Here are some points, one per row:
[  52   22  -81   66   54  -31  -21   -2  -82  -40  -43  -87   10  127
  -39   75  -73    9    2  -85  105  -62   75  -39   66 -127   42 -122
  112   34  -92   24   46  126   54    5   87  -50   64  -20  -38  -35
   99    5  -10  -99   71   35]
[ 26 -64   4  -5  50 -48  -5   9  23  39  64  96 -14  20  40  -3  32  -2
 -17  22 -11   4  25 -11  26 -10  59  44  11  -8  -7   7   0  -2  43  -5
   7  -5  -5  18  42   7  11  69   2  40 -36  -5]
[ 64  43 -55 -58  29  22  22  85 -58 -61 -56 -20 -85 -15 -31  67  19 -24
 -16  45 -44 -40   8  21   7 -16  28  79 -70 -13 -33  -9 127 -87 -58   2
  -4 127  24  22 -65 -96  -6  22 -61  44 -67 -33]
[ -7  32  78  20  18 -33  10  13   9 -16 -37 -32  12 -23 -12 -47  80 -25
  -8 102  58  25   2  14  42 -37 -62  37 -30   8  11 -40 -49  49  90  41
  58   7 -34 -67  41 -31 -58 -36 -23 -23 -27 -20]
[-13 -31  49 -75  10  20  10   5  -5   7  36 -39 -31  29  -7  32 -21  42
   2 -34 -26   9  12  44  35 -64  -2 -47  18  31 -48  -7  12  13  35  14
 -42  30 -49  59  39 -10 -23 -46  52   9  13  13]
[  5 -21  -5 -24  68 -29  -1  -7   0 -16  -6   7   4  -3  59  18   3 -34
  34   7 -58 -29 -22 -18  27 102   8 -30  14   5   4  18 -22  -5  41  31
 -41 -10 -32 -26 -25 -32 -36  64  27 -16  47  15]
[ -5  11  -1  31  -6  -6   9  -6  -3 -29 -28 -35  64  31  -9 -46  63 -12
 -35  49  32  32 -37  78 -39  46 -62 -73  -3   8 -31 -19 -45 -12  88  33
  57  -8 -45 -11  55 -53 -22  21 -40 -19 -57 -49]
[ 92 -71 -56 -49  29 -38  27 -64  28 -64  26  -5  71 -93 -55  59 116  56
  44  -8 -30  62  57 -30 -41 -24 -13 -60 -14 -59  20  14   6  63 -74  14
   0  30 -18 -33   0 -23 127  48 -35 -32 -68  58]
[-64  -4  -5 111  29  27   0 -41 -51  43  64   0  -3  -4 -20  -7  90  24
  -2 -27 -90 -44  72  -7 -17 -20 -86  27 -28   8   2  -7  25 -15  32  62
  45 -19  21   6 -46   6  35   0  -1  30  17  26]
[-41  18  33 -21  21  14 -54 -20  40 -64  43  30 -25 -53  14  10  18  25
   9 -66  48 -61  11  41   3 -26 -24 -98 -63  13  -9  -8  60 -25  27   1
 -19  -4 -73 -17 -19  65 -47  51 -20  12  57 -21]
[ 15  40   9  38 -90 -26 -14 -59 -54 -10 -15   0 -51  29 -19 -72 -21 -38
 -19   1  11  -3 -20 -13 -39 -19 -29  -6  42 -12  33  75  19 113  21  -9
  -8  72 -65 -36   9 -57 -23  -9 -61  31 -39 -23]
[-36 -62  39 -51 -14  18  16  69 -14  -2  47 -19 -46  89 -21  11 -54  53
   0  -9 -50  20  50  41   4  25  -8 -29  35  24   5 -20 -14  -9   8  -4
 -18  -8 -44 -52   0  31 -12 -25 -16  10   3  15]
[ 18  58 -54  14 -40  18  14 -12 127  45 -38 -16  -2   3 -12  40 -43  21
  10 -25 -15 -17 -61 -31 -23  39  11   9 -34 -36  42   0  16   0  -9  63
  42  -1  24 -26  52 -12 -41  18   4  53  65  47]
[-59  -3   5 -30  23 -89 -52   9  63 -51  64 -28  -9 -18  39 -31   8  -7
  42 -51  -9 -20 -10  18  -8  -9   5  12 -19  30  68  70  47 -32 -35   8
   5 -61   7 -30  51 -19   1 -30 -17 -30  10 -24]
[-61  -8 -13  33   4   8  -2  37  11 -35  -2 103 -13  -4 -17 -20 -31 -33
  14  33 -36 -26 -68   8  22 -19  31 -31  49 -46  69  47  -2 -15  -6  -1
 -15 -36 -10   6  25 -39  56   6  32   1   2 -12]
[-21  37   1  22 -34  15  -5 -67 -10   5 -19 -48   4 -43  58 -12 -31 -51
  39  44  53  19  40  42 -57  68  63  70  -1   1 -36  10  10  53 -76 -37
  30  55  39 -11   4 110  27 -51  71  -4  17 -42]
[ 46  34 -19  65 -41 -18  10 -25 -30 -34  39  -4 -71 -55  41  42 -38 -27
 -48  27   8  -5 -77 -67 -80  18  43  22  -5  73 -39   1 -70  -9  28  -5
   0  -7 -12  26 -55  97 -23 -32  42 -35  -2 -33]
[ 12  40  14   3  12  36   2  15 -17  74 -21  -1 -37  16 115  30  -7  13
  63 -28  56 -15  -8 -32 -32  40 -51  41 -26  -6  19  27   9   8 -40 -23
  44 -11 -10  14  13  46  -1 -35 101 -17 -81  19]
[  0 -27 -33   7 -36 -68  23  44  -6  -5 -17 -22  54 -21 -29 -25 -38  10
   7  -6  -9   9 -24 -37  60  10 -11   3  22 -44  61  52  18 -13  -1 -13
  70 -25  32  51 -28  35 -43  77  74  77  29  20]
[-63 -15 -65  -8   9  67 -17 -44   0  24  -9 -21 -35  -5   7  24  84   5
 -63 -23  16   5  15 -54  35  35  14 -72 -35  -1  10 -25  19 -24  -1 -30
 -27   8  84   4  36  -7 -18 -14  29   7  -1  35]
[ 42  -5  53   6 -17 -35 -88  30 -38  17 -12  90  11 -46   8  16 -21  -4
 127 -59  -4  47 -36  -2 -45 -26  30 -25 -85  34  -6 -85 -14  -8 -55 -41
  -6  26  88  27  -3 -49 -39 -37 -13 -33  -2  33]
[ 90  19 -25  -5  25  52  90   9 -38  -4  30  12 -29 -17  -8 -44 -31 -92
  -7 -37 -10   6  26 -31 -22  10 -45  26   4 -84 -13 -64 -64 -24 -63 -15
 -32 -28  89  12  62  86 -10  -2 -44  12  27 -86]
[  -2  -39    4   -9  -46   42   69  -37  -40  -67  -29   38   60   18
   -6   34   -9  -35  -61  -23   13  -11    1   24  -62   19   40  113
  -47   41   -3  -40   14   -9   -1   24  -25 -113   -4   -4  -23   39
  -56  -38   -8   -4  -15  -35]
[-112   86  -45   -9    3   31   22  -25    8   13   -8  101   58  -54
  -81   21  -35   85  -56   34   26   53   45  -49  -19   23  -16    9
   44   14   29    5   76  -18    9  -42  -17  -22   11   19   34   45
   16   11   31  -22   49  -35]
[  -2  -67   29  -90   38    8  -62   -7   14   56  -29   -1  -15   -3
  -23  -52   33   52   53  -57   22  -23  -68  -15  -11  -43   88   54
  -29   26    2  -83   17  -26  -44   10  -12  106   55  -20 -127  -35
   38   60    3  -43    7 -101]
[  26    1  -53  -11   -4   42  -60  -23  -12   77   50   26   -8    7
 -107    2    2   -6  -17   42    9   17   -6  -23   58   54   30   23
  -19   -1  -23   77   -4   10  -12   -1  -25 -118  -73  -20  -46  -36
  -13  -60   26  -12    1   26]
[-31   7  51 -50 -11 -25  18 -26  61   5  19  -3 -12  33   2  -7 -52 -45
  -2   9 -17  27  27  31  54 -25 -46 -39  14   2  -3   3 -38 -30  10  12
 -57 -20  23  49 -64  13  61 -19 -46  54  -4  46]
[ -6   3  42  58 -39  11  -1  25 -38 -15  18 -51  64  41 -24 -41  90 -46
  25  75  44 -17 -31   3 -42 -18 -34  21  14 -12  33 -57 -40  -7  71 -21
 -20  57 -61 -22  57 -53 -28  20   6  10  18  15]
[  53  -10  -66   27   19   28   11    6  -38   95  -66   -7   30  -31
  107   39  -57  -46  -12   61  -15   35  -40   21  -27  -66  -16   31
    9    0  -31   13  -75  -14 -106  -55   10  -29   18  -68   14   63
  -25   -2  -11   30  -33   -9]
[ 31   2  97  70 -35  11 -40   3  31  -1  -2 -30  31 -13   7 -61 -34  22
 -49  71  25  21  45  37   8   8 -15  -5  29   3  51   2 -27 -20  29  -2
 -11  40   6 -11  17 -73 -50   8  16 -38 -20  -9]
[  1  -4   0 -41  -3   2  31  66  42 -31 -16 -22 -20  21  20 -84 -33  68
   7   8  -5  -3  28  -8  23   7 -35  -5  33  39 -36  11 -41 -14   9   9
 -69 -27 -15  72 -13  14  46 -23 -33  27  24  49]
[ -3  24  15  18 -26 -15   5  62  74  36 -23  13  67 -44  13  26  23  -7
 -40 -43 -64 -33  -9  12  33  52  35   6  54 -56 -55 -13  16   0  -3  -9
   0   5  -5  -8 -10  13   9   9  -8   9 -37  38]
[-51 -46  51 -51   5  -9  35 -20 -12   8 -24 -24 -34  41 -12   5 -31  46
 -59 -48 -31  20 -23  31  61  -2  26  18   3 -16   9  20 -74 -17 -14 -17
  -5  18 -32  96  45  -8  45 -32 -69 -27  32  45]
There is one direction along which these points spread out most. Take the direction at right angles to it along which they spread out most. Then take the direction at right angles to both along which they spread out most. Go by this last direction. How far along it is each point below, from 0 to 99? The average is 50, and the first point in the table lies past the average. One standard deviation of the points above along it is 16.
[ 26 -64   4  -5  50 -48  -5   9  23  39  64  96 -14  20  40  -3  32  -2
 -17  22 -11   4  25 -11  26 -10  59  44  11  -8  -7   7   0  -2  43  -5
   7  -5  -5  18  42   7  11  69   2  40 -36  -5] 40
[ -5  11  -1  31  -6  -6   9  -6  -3 -29 -28 -35  64  31  -9 -46  63 -12
 -35  49  32  32 -37  78 -39  46 -62 -73  -3   8 -31 -19 -45 -12  88  33
  57  -8 -45 -11  55 -53 -22  21 -40 -19 -57 -49] 50
[  26    1  -53  -11   -4   42  -60  -23  -12   77   50   26   -8    7
 -107    2    2   -6  -17   42    9   17   -6  -23   58   54   30   23
  -19   -1  -23   77   -4   10  -12   -1  -25 -118  -73  -20  -46  -36
  -13  -60   26  -12    1   26] 57
[  52   22  -81   66   54  -31  -21   -2  -82  -40  -43  -87   10  127
  -39   75  -73    9    2  -85  105  -62   75  -39   66 -127   42 -122
  112   34  -92   24   46  126   54    5   87  -50   64  -20  -38  -35
   99    5  -10  -99   71   35] 90
[-64  -4  -5 111  29  27   0 -41 -51  43  64   0  -3  -4 -20  -7  90  24
  -2 -27 -90 -44  72  -7 -17 -20 -86  27 -28   8   2  -7  25 -15  32  62
  45 -19  21   6 -46   6  35   0  -1  30  17  26] 47
[ 18  58 -54  14 -40  18  14 -12 127  45 -38 -16  -2   3 -12  40 -43  21
  10 -25 -15 -17 -61 -31 -23  39  11   9 -34 -36  42   0  16   0  -9  63
  42  -1  24 -26  52 -12 -41  18   4  53  65  47] 53
[ 46  34 -19  65 -41 -18  10 -25 -30 -34  39  -4 -71 -55  41  42 -38 -27
 -48  27   8  -5 -77 -67 -80  18  43  22  -5  73 -39   1 -70  -9  28  -5
   0  -7 -12  26 -55  97 -23 -32  42 -35  -2 -33] 77
[  0 -27 -33   7 -36 -68  23  44  -6  -5 -17 -22  54 -21 -29 -25 -38  10
   7  -6  -9   9 -24 -37  60  10 -11   3  22 -44  61  52  18 -13  -1 -13
  70 -25  32  51 -28  35 -43  77  74  77  29  20] 54
[-112   86  -45   -9    3   31   22  -25    8   13   -8  101   58  -54
  -81   21  -35   85  -56   34   26   53   45  -49  -19   23  -16    9
   44   14   29    5   76  -18    9  -42  -17  -22   11   19   34   45
   16   11   31  -22   49  -35] 59
[-36 -62  39 -51 -14  18  16  69 -14  -2  47 -19 -46  89 -21  11 -54  53
   0  -9 -50  20  50  41   4  25  -8 -29  35  24   5 -20 -14  -9   8  -4
 -18  -8 -44 -52   0  31 -12 -25 -16  10   3  15] 43
[-31   7  51 -50 -11 -25  18 -26  61   5  19  -3 -12  33   2  -7 -52 -45
  -2   9 -17  27  27  31  54 -25 -46 -39  14   2  -3   3 -38 -30  10  12
 -57 -20  23  49 -64  13  61 -19 -46  54  -4  46] 42
[ -3  24  15  18 -26 -15   5  62  74  36 -23  13  67 -44  13  26  23  -7
 -40 -43 -64 -33  -9  12  33  52  35   6  54 -56 -55 -13  16   0  -3  -9
   0   5  -5  -8 -10  13   9   9  -8   9 -37  38] 45
